128 stands for zero in the data rows.
Here is a table of points, one per row:
[123 106  59  71  89 128 160 140  74 116 144 101 116 122 111  96 129  97
 128 165 208 172 199  85  97  71 171 143 100 132 135  81  80 197  89  94
 136 102 109 106  92 210 137  83 120  84 100 102 181 125  77 114 122 160
 110 110 119 124 103 184  76 182  92 115]
[161 122 106 140 133  89 112 130  80 142 125 131  93 154 119 112 117 127
 217 133  71 196  97  90 183 146 162 150 168 115 139 137  94 123 177 114
 132 161  76 142  90 138  65  92 121 157 141 176 142 146 137 136 166 225
 173 176 190 174 142 131  98  69  64 160]
[132 103 105 119 138 119  85 115 132 112 149 147  99 114 126 122  96 130
 185 111 160 135 255 102 144 193 106 128 101  86 126 153 145  92 124  79
 162 121 103  91 153  83 161  80 113 113 137  81 168 109 166 137 138  84
 118 108 128 125 106 254 163  91 151 147]
[108 119 101 189 163 149 188 156 115 184 125 117 117 166 107 151 135 195
 106 146 128  85 147 150 187 157 154  70 165 161 144 195 140 163 101 150
 184 111 189 102  70 181 101  99 102 133  87 218 150 152 182 100 127 119
 141 112  94 159 147 153 148 173 151 149]
[116 114 136 130 131 201  55 115 111 182  93 102 135  85 130 127 117 153
  99 136 114 140 121  60 121  97  81 162 121 162 145 204  60 159 146 110
 149 130 178 207  89 178  67 108 117 114  94  85  97 134 150  63 172 148
  88  94 191 104 123  95 151 137 241  80]
[146 135 139 175 106 146 134 135 146 144 110 134  96 122 154 117 166 187
  76  65 146 181 125 101 157 159 196 137  76 169 167 121 170 116 178 215
 191 119 112 190 161 198 136  99 161  97 143 159  71 135 139 131 163 120
  93 127 158 156 104 139 150 164 115 145]
[126 172 118  67 129 146 152 165 160 134 111 130 232 185 181 128 115 112
 125 107 141  95 132 239 131 145 151 148 138 157  97  90  60  67 195 100
 106 138 127 169 112 116 131  81  40 122  76 124  93 131 104 221 121 110
 136 131  95 138 126 113 235 118 120 115]
[131 143 141 131 204 155 182 115 126 150 129 163 151 126 116 125  49 255
 118 124 112  99  96 113  85 117 119 128 140  94 220 123  94 125 135 158
 115 104  83  84 147 104 113 191 151 168  89  83  94 129  81 150 120 119
 153 255  55  80  88 167 107 101 156  93]
[107 132 149 129 255 137  94 149 116 162  80 110  91  71  72 118 102 111
 105 103 107  65 130 224 107 100 200 117  86  80  82 163  97 246 134  67
 160 113 126 193 182 104 135 125 124 101 126 109  85 101 118 130 133  96
 157 117 160 157 114 128 155  85  92 137]
[111 101 113 134 144 140 147  75 116 112 127 107 147  99 161  41 133 103
 152  78 147 108 110 104  91  97  95  14 179 238  92 131 151  84 104  78
 115  88  88 116  94 134 137  59 173  98 197 147 105 111 139 121 134 132
 114 144 123 103 145 167  82 152  68  65]
[144 113 149 132 156 113 127 132 106 135  91 212 158 127 178 120 127  50
 183 149 131 202 133 119 143 103 126 172 176 101 150 170  92 127 136 156
 102 147 183 139 124 136 156 122 174 127 177 180  87 154 117  59  66 110
 125 122  30 132 139 134 100 105  94 168]
[146 123 104 123 104 197 126 128 255 101 135 149 176 173 112 171  91  78
  79 157  97 155  98 152 168  86 132  65  89  97 195 130 153 124 230  94
  68  71 114  85 127 108  94 127 133 132  90 129 136  83 141 154 120 181
 107  83 100 143 110 118  95 115 128 104]
[ 91  99 126  89 142 135  57 132  84 115  76  73  93 121 130 102  87 117
 141 120 144 154  53 127 129 178 126 144 242  92 132  89 204 133 106 130
  92  54 135  67  85  49 133 125 135  84 128 134 121 140 102 133 149  96
  95 115 126 104 110 117 122 218 122 240]
[129 119  98 220 120  83 120  99 161  87 179  89 133 130 106 107 102 142
 162 140 113 186 103 123 170 102 196 124 231 181 137 116  62  74 111 128
 122 140 129 147 250 119 150 194 116 101 104 162 139 158 173 109 102 145
  89  63 106  92  95 104 122 172 129 103]
[129 120 103 117  92  87  98 119 124 129 119 101  93  88 120 145 101  88
 106 155 105  46 192 115 104 255 103 104 173  74 141  77 113 102 127 110
 128 155  96 149  97 202 135 121 171 121 166 140  65  71 116 110 124 121
 112  77  91 137 107 142  76 135 110 103]
[143 120 121  85 183 189 162  84 151 149 169 181 141 132 117 151 171  98
 255 165 120 126 133 108 121 177 126 126 125 134  87 147 179 146 118 196
 163 144 158 133 197 165 122 148 144 116 102 137 130 150 118 207 141 137
 189 108 112 124 146  83  85 162 176 158]
[174 124 104 150 117  95 143  90  71 174 161 108 119 148 128 169  92 208
 184 219 150 165 119 225  78 151 115 122  82 204 130 108 167 128 117 180
  75 105 152 148 174 126  90 164 108 137 187  91 118 103 113  96 127 115
  97 109  84 255 159 108 137 123 160 141]
[ 61 134 129 156 188 118 137  95 180 131  46  85 159 178  92 153 116 121
  97 130 153 140  95  96 126 135  86  93  90 106 142 114 118 108 108 179
  81 255 133  93 101 122 191  97  72 124 102  61  93 125 110 146 118 186
  92 153 115 109 166 139 119 132 111 208]
[103  99 103  88 134  95  94 131 204 142 165 150 114  77 225 134  82 131
 114 145 184  59 142 121 141 128 120 109  71 116  83 116  99  94 133 175
 110 111  93 116 109 117 148 138 189  83 121 157 255 106 123 120 112 156
  96 143 173 101 180  41 149  90 134 136]
[255 166 165 134  95 105 103 119 117 152 150  80 150 102 118 100 104 110
 128 105  80 131 128 112 191  77 136 101 157  88  75 102 121 115 132 135
 174 144 192 122 101 127 110 119 137 117 153  82 127 118 123 141  75 166
 116 156 111 123 163 150 117 188 150 218]
[106 131 156 161 101 174 170 255  82 136 116 240 247 115  67 153 149 128
 118 102 147 100 125  95 105 126 112  78 149 112 121 101 127  94 118 110
  79 112 138 187 171 124 105 176  86 110 131 152 191 134  76  95 118  97
  94 173 249 133  82 127 132 132 192 129]
[134 128 156 117  83 137 126  83 126 108  91 128 133  89 165 104 149 148
 130 125 132  97 113 129 240 114 191 142 183 136 108 113 181 154 142 149
  97 183 171 138 123 130 190 142 133 149 129  82 148  97 133  90 137 101
 255 107 155 197  62 145 107  94 119 116]
[ 76  83 118 111  61  92 107  40 120  74  78 125 119 100  73 104 109 117
 109 112  88 112 163 132 146  74  84 139  80 106  97 126 123  91  74 148
 156  59 103 112 101 255  60 126  45 124 126 128 111 209  99 120 124  26
 126 146 121 101  78  97 125  98 102 115]
[186  71 126  86 101 115 143 164 179  83  65 145 105 104  89 135 155 186
 146 134 131 190 143 154 165 127  61 148 158 169 131 108 168 138  54 112
 166 138 144 147 143  80  94 138 128 120 147 159  91 103 170 147 108 229
 126 125 117 115  71  88 120  95  81 164]
[106  61 115 148 124  77 106 154  93 113 236  88 119  71 218 255 255  95
 121 104 114 132  85  97  86  71 126  88 127  93 140 120  88 116 157 121
 108  95 140  51 106  91 133  73  91 165 113  94  87  77 113 182 117 105
 108 142 113 127  91  93 203 103 118  95]
[123 123 255 164 104 142 130 151 119 118 101 126  82 136 127  97 170 122
 137 255 179 123 132  94 135 130 138 101  96 107  85 112 106 142 152 106
 165 103 134 154 155 108 106 113 124 179 123 123 134 184 120 120 255  98
  81 139 129  88 132 137 128 156 115 106]
[ 85 124 109 129 149 116 106  82  75 113 233 147 122 123 171  95 153 115
 128 149 120 103 153 166 118 173 129 163  67 107  89 103 244  94  89  88
 140 140 116 151 101  80  94 124 122  96  74 127 108 221 106  83  68 186
  94 126 140 146 122 205  95 125 116  75]
[144  84 122 129  73 107 230 130 146 102  96  85 128 105  95 116 129  94
  87  61  71 129 105 127  52 222 110 127  97 114 122 137 130 132 135  77
 101 188 138 109 100 112  88 163 255 106  57 116 232 143  88 118 101  84
 134 123  99 122 189  86 224  99 107  92]
[116 255 129 106 159 161  82 118  55 109 116 128  97 180  62  70 175 128
 127 105 153 134  92 101 132 133  98  98 130 108 188 105 102 103 100 191
 133 113  86 136 124 126 168 119 109 221  98  92 174 106 114 140  82 130
  98 110  80  92 137  66 173  55 106 105]
[130 131 121  95 108 115 125 155  97 117 105 107  98 174 154  81 126 110
 112 107 100 133 126 164  79 147 211 109 101  98 104 255 128 134  75 158
 163 132 155 138 123 108 150 141 109 119 136 109 127 101 168 139 181 112
 111 141 138 144  77  91  83 121 177 129]
[140 141 111  40  93  78  49 175 132  84 163 112 112 129 114 186 116 109
 101  99 124  60  88 122 102 111  89 128 131 244  95 146 147 147 140 132
 108 162  78  76 175 146 120 117 181 150 143 190 117 189 140  88 141  95
 141 124  90  91 111 229 118 167 135 135]
[112 178 144 160  81 103 139 137 183 126 101 141 129 226 151 195 112 125
 155  81 154  97  82 115 194 119  86 159 110 135 154 131 132 173 184  93
 166 107 143  97  96 106 140 207  92  38 149  98 114 104  72 173  98 132
  88 114 177 148 197 126 106 100  87  65]
[ 75 247  79  93 111 147 231  97 135  75 109 118 146 156 210 191  76 131
 106 131  89 142 167 109  98  51 110 102 116 109 123  93 121 106 170 133
 124 133 165 134 128  82  64 182 165 146 146 145 124  96 145 143 133  91
 129  96 192 116 163 123 124 112  98 154]
[116  95  94 103 115 104  90 100 153  94 179 186 135 118  87 133 127 131
  93 103 249 136 153 117 120 147 122 112 117 103 218 131 122 129 104  65
 139 103 118 180 109 129 251 193 127 255 113 138  91 158 151 115 139 121
 169 233 174 111 255 106 142 182 153 129]
[164 110 114 199 177 154 104 150 138 148 161 195 132 147 136  66 201 123
  84 145  50 131 153 241 130 106 135 211 134 169 156 101 110 202  93 176
 146 144  83 107 121 105  92 114 121 144 173  60 146  97 147 125 154  78
 142 119 178 118 152 122 121 158 136 114]
[155 128 223 185 144 140 115 140 131 100 164  78 122 130 133 111 142 122
 118 136 118 157 135 118  53  92 111 194 126 137 130 140 156 117 138 135
 102 117 128 116 108 118 195 139 116 129 197 158 136 121 100 171  95 210
 255  58 134 125 115 126 158 125 176 131]
[ 92 136 137 129 113 146 207 137 131 255 136 118  98 115  81 129 110 108
  83  83 106 120  75  88 106 107 122 255 106 102  55  59 150 140 108  94
  79 106 121 104 194 117 174 101  94 134 161 209 110 119 255 109 140 117
 122 132  90 106 119 101  91 106 154  99]
Along one direction, these points spread out more than along any other. Take the direction at right angles to it along which they spread out most. Go by this last direction. How far along it is each point below, from 0 to 99? The average is 50, and the first point in the table lies past the average. One standard deviation of the points above along it is 16.
[116 114 136 130 131 201  55 115 111 182  93 102 135  85 130 127 117 153
  99 136 114 140 121  60 121  97  81 162 121 162 145 204  60 159 146 110
 149 130 178 207  89 178  67 108 117 114  94  85  97 134 150  63 172 148
  88  94 191 104 123  95 151 137 241  80] 38
[111 101 113 134 144 140 147  75 116 112 127 107 147  99 161  41 133 103
 152  78 147 108 110 104  91  97  95  14 179 238  92 131 151  84 104  78
 115  88  88 116  94 134 137  59 173  98 197 147 105 111 139 121 134 132
 114 144 123 103 145 167  82 152  68  65] 81
[155 128 223 185 144 140 115 140 131 100 164  78 122 130 133 111 142 122
 118 136 118 157 135 118  53  92 111 194 126 137 130 140 156 117 138 135
 102 117 128 116 108 118 195 139 116 129 197 158 136 121 100 171  95 210
 255  58 134 125 115 126 158 125 176 131] 37
[106 131 156 161 101 174 170 255  82 136 116 240 247 115  67 153 149 128
 118 102 147 100 125  95 105 126 112  78 149 112 121 101 127  94 118 110
  79 112 138 187 171 124 105 176  86 110 131 152 191 134  76  95 118  97
  94 173 249 133  82 127 132 132 192 129] 39
[108 119 101 189 163 149 188 156 115 184 125 117 117 166 107 151 135 195
 106 146 128  85 147 150 187 157 154  70 165 161 144 195 140 163 101 150
 184 111 189 102  70 181 101  99 102 133  87 218 150 152 182 100 127 119
 141 112  94 159 147 153 148 173 151 149] 37
[255 166 165 134  95 105 103 119 117 152 150  80 150 102 118 100 104 110
 128 105  80 131 128 112 191  77 136 101 157  88  75 102 121 115 132 135
 174 144 192 122 101 127 110 119 137 117 153  82 127 118 123 141  75 166
 116 156 111 123 163 150 117 188 150 218] 44
[112 178 144 160  81 103 139 137 183 126 101 141 129 226 151 195 112 125
 155  81 154  97  82 115 194 119  86 159 110 135 154 131 132 173 184  93
 166 107 143  97  96 106 140 207  92  38 149  98 114 104  72 173  98 132
  88 114 177 148 197 126 106 100  87  65] 41
[126 172 118  67 129 146 152 165 160 134 111 130 232 185 181 128 115 112
 125 107 141  95 132 239 131 145 151 148 138 157  97  90  60  67 195 100
 106 138 127 169 112 116 131  81  40 122  76 124  93 131 104 221 121 110
 136 131  95 138 126 113 235 118 120 115] 38
[ 76  83 118 111  61  92 107  40 120  74  78 125 119 100  73 104 109 117
 109 112  88 112 163 132 146  74  84 139  80 106  97 126 123  91  74 148
 156  59 103 112 101 255  60 126  45 124 126 128 111 209  99 120 124  26
 126 146 121 101  78  97 125  98 102 115] 74
[107 132 149 129 255 137  94 149 116 162  80 110  91  71  72 118 102 111
 105 103 107  65 130 224 107 100 200 117  86  80  82 163  97 246 134  67
 160 113 126 193 182 104 135 125 124 101 126 109  85 101 118 130 133  96
 157 117 160 157 114 128 155  85  92 137] 32
[106  61 115 148 124  77 106 154  93 113 236  88 119  71 218 255 255  95
 121 104 114 132  85  97  86  71 126  88 127  93 140 120  88 116 157 121
 108  95 140  51 106  91 133  73  91 165 113  94  87  77 113 182 117 105
 108 142 113 127  91  93 203 103 118  95] 64
[ 75 247  79  93 111 147 231  97 135  75 109 118 146 156 210 191  76 131
 106 131  89 142 167 109  98  51 110 102 116 109 123  93 121 106 170 133
 124 133 165 134 128  82  64 182 165 146 146 145 124  96 145 143 133  91
 129  96 192 116 163 123 124 112  98 154] 46
[132 103 105 119 138 119  85 115 132 112 149 147  99 114 126 122  96 130
 185 111 160 135 255 102 144 193 106 128 101  86 126 153 145  92 124  79
 162 121 103  91 153  83 161  80 113 113 137  81 168 109 166 137 138  84
 118 108 128 125 106 254 163  91 151 147] 71
[ 91  99 126  89 142 135  57 132  84 115  76  73  93 121 130 102  87 117
 141 120 144 154  53 127 129 178 126 144 242  92 132  89 204 133 106 130
  92  54 135  67  85  49 133 125 135  84 128 134 121 140 102 133 149  96
  95 115 126 104 110 117 122 218 122 240] 63
